Input: [132 104 102 125 148 118 116]
Output: 102

Input:
[[102 148 150 109 131 116]
 [129 140 152 135 122 110]]
Output: 150

Input:
[[139 104 131 123]
 [118 149 130 115]]
Output: 131

Input: [153 116 135 112]
Output: 135

Input:
[[122 138 140 101 155 135 134]
 [154 104 116 126 127 133 145]]
Output: 140

Input:
[[103 148 122 152]
 [134 135 150 114]
 [134 153 153 101]]
Output: 122

Input: [114 154 108 140]
Output: 108

Input: [133 102 106 136 124 118]
Output: 106

Input:
[[137 147 134 134 134 151]
 [139 151 138 141 115 125]
 [106 131 122 140 129 108]]
Output: 134

Input:
[[126 124 116 136 146]
 [131 139 102 122 125]
 [153 113 132 153 146]]
Output: 116
---
100,129,125,108
146,117,144,133
Answer: 117

115,143,137,138,116,146
110,151,144,144,111,153
112,145,142,142,113,146
Answer: 151

144,141,121,108
107,118,137,154
119,115,130,141
Answer: 118

133,130,140,127,154,115
133,113,125,121,118,106
Answer: 113

155,104,103,152
151,110,110,152
107,153,153,108
Answer: 110

129,128,129,142,146
129,128,138,149,131
Answer: 128
---
[152 116 113 140 127 117] => 117

[[113 145 144 139 119 147]
 [156 112 109 102 142 103]
 [110 145 147 134 125 151]] => 147

[[102 139 132 138 103 104]
 [114 140 138 139 115 115]
 [140 119 120 119 139 139]] => 104

[128 112 141 150 116 133 144] => 144

[[137 136 136 137 131 146]
 [145 132 134 129 148 139]
 [107 127 107 129 135 130]] => 146

[[145 137 126 129]
 [124 137 106 126]] => 129
---
[[149 128 142 145 157]
 [131 126 151 104 128]
 [128 145 138 143 133]] ⇒ 138

[122 134 123 154 131 115] ⇒ 123

[157 145 135 131] ⇒ 135

[143 142 125 153 124 118] ⇒ 125

[131 130 105 128 127 142] ⇒ 105

[[129 130 128 126 152]
 [124 135 134 130 142]
 [127 128 125 130 123]] ⇒ 125
---
[115 121 102  98 139 118 120] Out: 120

[[128 102 129 107]
 [128 137 126 100]
 [127 115 129 157]] Out: 107

[[150 128 127 107 128 140 115]
 [107 130 127 112 129 149 106]
 [117 130 127 108 129 154 102]] Out: 115

[[128 127 148 125 121 136]
 [128 127 152 125 109 146]
 [126 128 127 126 108 145]] Out: 136

[[136 134 130 143 116]
 [124 140 113 130 113]
 [109 134 123 122 105]] Out: 116

[119 120 128 152] Out: 152

[[129 127 119 127 145 113]
 [129 127  99 130 148 106]
 [127 128 147 125 101 153]] Out: 113

[127 128 118 127 132 150 132] Out: 132
---
[[114, 110, 133, 113, 126], [114, 132, 124, 125, 136], [152, 146, 109, 121, 108]] -> 110
[122, 148, 102, 107, 141, 127, 116] -> 116
[101, 131, 117, 127, 107, 122] -> 117
[138, 110, 149, 149, 139, 150] -> 139
[[136, 127, 150, 114, 124, 114, 127], [108, 109, 128, 114, 112, 134, 102], [131, 131, 120, 137, 145, 130, 143]] -> 109
[[102, 115, 151, 154], [139, 149, 104, 136]] -> 115
[132, 145, 126, 106, 148, 153, 105] -> 126
[129, 132, 153, 109, 132, 127, 139] -> 129
[[131, 125, 109, 116, 142, 112, 111], [141, 143, 149, 141, 110, 139, 115], [121, 140, 139, 139, 118, 113, 146]] -> 111
---
[127 143 120 106] yields 127, 106

[145 138 100 130 130 150] yields 145, 150

[[138 128 134 142 120 148 133]
 [147 134 106 138 135 112 138]] yields 138, 138

[127 121 149 102 132 126 142] yields 127, 142

[132 151 107  99] yields 132, 99

[[151 152 149 138 140 101 137]
 [141 150 147 132 133 109 134]
 [134 138 136 130 130 119 131]] yields 151, 131

[127 131 121 149 127] yields 127, 127

[[128 122 129 128 128 127 127]
 [127 135 129 127 127 106 129]] yields 128, 129
---
[136 121 106 137 130]: 121
[154 149 148 154 148 150]: 149
[107 149 150 152 132 122]: 149
[127 119 150 110 122]: 119
[125 135 146 106 148 143]: 135
[108 130 130 124 137 120 155]: 130
[103 120 126 111 124]: 120
[126 134 157 132 126]: 134
[132 120 123 149 138 117]: 120
[150 124 126 140]: 124
---
[[ 98 126 136 141 127]
 [111 114 135 143 132]] -> 136

[129 152 147 130] -> 147

[125 110 138  98] -> 138

[[136 123 118 137 125 123]
 [140 123 128 137 132 147]
 [136 119 104 137 117 107]] -> 118

[130 130 157 128] -> 157

[[146 100 133 156]
 [103 106 117 102]] -> 133
---
122	118	137	118	127	105
112	144	125	126	108	121
=> 118

148	112	123	121	122
145	119	155	147	128
=> 121

131	126	132	106 => 106

145	102	145	123	146	127
108	127	143	112	110	101
127	151	138	129	107	157
=> 123

145	154	142	158	151	148 => 158

120	109	144	136	111	115	140
141	139	99	152	134	125	104
137	146	139	120	127	143	130
=> 136

124	105	121	144	131	116	140 => 144
---
array([[132, 139, 122, 114, 137, 116, 120],
       [114, 130, 122, 133, 131, 126, 124],
       [132, 135, 139, 119, 152, 120, 112]]) ⇒ 120

array([[139, 137, 128, 114, 137, 149, 153],
       [146, 123, 118, 111, 145, 155, 146]]) ⇒ 153

array([157, 149, 102, 114, 148]) ⇒ 148

array([[133, 136, 133, 132],
       [114, 127, 117, 155],
       [106, 122, 124, 132]]) ⇒ 132

array([109, 104, 154, 128]) ⇒ 128

array([117, 150, 128, 134, 153, 151, 120]) ⇒ 120

array([134, 123, 106, 103, 149, 146]) ⇒ 146

array([[107, 116, 131, 133, 121, 119],
       [123, 119, 127, 126, 120, 123],
       [124, 132, 131, 133, 134, 130]]) ⇒ 119
---
Input:
[[119 137 117 120 127 115 152]
 [128 128 128 129 149 128 120]
 [129 127 128 129 128 129 128]]
Output: 128

Input:
[[132 120 150 156 122 120]
 [127 119 146 152 118 119]
 [142 149 155 104 118 113]]
Output: 155

Input:
[[132 139 100 154 123 121]
 [146 142 155 119 117 141]
 [113 143 148 143 117 145]]
Output: 148

Input:
[[154 104 133 153]
 [131 116 127 136]
 [137 124 121 126]]
Output: 121

Input:
[[117 131 120 133 114]
 [114 101 115 127 144]
 [143 151 141 137 112]]
Output: 141

Input:
[[121 121 146 126]
 [138 138 150 128]
 [156 156 153 131]]
Output: 153

Input:
[[143 141 115 131 119 100]
 [132 123 136 120 133 118]
 [129 121 137 126 132 115]]
Output: 137

Input:
[[124 144 139 143 134 152 126]
 [103 121 152 120 105 138 104]
 [115 116 147 116 112 126 114]]
Output: 147

Input:
[[129 127 139 100]
 [125 126 140 101]
 [146 149 147 131]]
Output: 147
---
[[121 120 131 148 139 146 139]
 [110 128 116 155 124 108 121]
 [141 138 133 105 119 111 132]] | 132

[[117 132 130 146 105]
 [132 130 121 117 130]
 [129 140 121 117 135]] | 135

[[122 138 130 110 111 120]
 [ 99 139 127 133 139 139]
 [124 133 128 112 103 113]] | 113

[[117 136 102 105 152 102]
 [114 128 139 117 139 139]
 [139 140 139 137 124 137]] | 137

[[121 125 111 122 113 123 143]
 [140 111 107 111 110 111 135]
 [138 109 107 126 144 123 107]] | 107

[[132 126 127 125 119 117 135]
 [111 106 111  98 147  99 123]
 [111 101 142 108 151 110 149]] | 149

[[115 115 126 121 123 118]
 [133 137 114 128 135 114]
 [149 147 126 143 135 125]] | 125
---
[[125 115 133 141]
 [125 123 149 118]
 [133 117 156 114]] >> 141

[[148 139 142 121 114]
 [115 110 114 139 124]
 [105 138 139 112 132]] >> 114

[[149 127 149 130 143 122]
 [134 126 124 131 120 129]
 [141 130 132 123 121 135]] >> 122

[[137 134 100 112]
 [134 109 127 134]
 [155 124 129 140]] >> 112

[[113 155 130 122 133 118 125]
 [122 144 146 144 118 145 110]
 [109 145 132 117 126 144 131]] >> 125

[[130 133 104 125 152 153]
 [105 128 132 122 134 136]
 [109 114 150 124 105 143]] >> 153

[[147 137 126 131 135 130]
 [128 133 119 146 136 131]
 [122 105 131 124 129 131]] >> 130

[[124 143 121 125]
 [100 145 120 101]
 [147 131 120 127]] >> 125

[[128 119 150 134 118 124]
 [143 122 133 132 127 135]
 [147 141 113 125 149 149]] >> 124

[[126 142 114 114 136 150 119]
 [114 119 123 132 121 108 107]
 [148 113 133 131 135 143 143]] >> 119
---
[[121 156  99 145 110]
 [127 124 132 114 129]
 [115 134 114 124 113]] --> 124

[[152 131 105 133 111 110]
 [123 146 146 131 120 132]
 [134 124 127 123 125 122]] --> 125

[[129 126 125 106 105 125]
 [131 131 130 156 122 130]
 [130 124 134 127 120 120]] --> 120

[[121 128 122 125 131 126 123]
 [133 143 115 123 156 130 104]
 [151 114 141 102 125 134 139]] --> 134

[[ 99 151 131 136 131 141]
 [131  99 141 138 125 100]
 [118 102 130 145 132 123]] --> 132

[[109 156 150 131 135]
 [157 107 138 125 100]
 [105 110 108 124 124]] --> 124

[[144 120 113 150]
 [124 136 136 118]
 [128 117 119 138]] --> 119

[[130 103 140 124]
 [125 129 128 117]
 [127 120 145 115]] --> 145

[[117 110 114 114 135]
 [111 116 119 119 147]
 [125 148 150 151 111]] --> 151
---
[[122 126 129 122 129 131]
 [129 135 154 127 127 126]
 [131 126 121 135 130 127]] value 154

[[149 144 149 138]
 [110 151 114 106]] value 114

[[127 151 133 122 102]
 [142 136 124 113 132]
 [144 130 124 112 140]] value 124

[[136 135 121 136]
 [141 137 134 151]
 [128 133 114 141]] value 134

[[146 114 121 152]
 [145 112 119 153]
 [133 142 143 132]] value 119

[[123 131 120 145]
 [122 102 132 131]] value 132
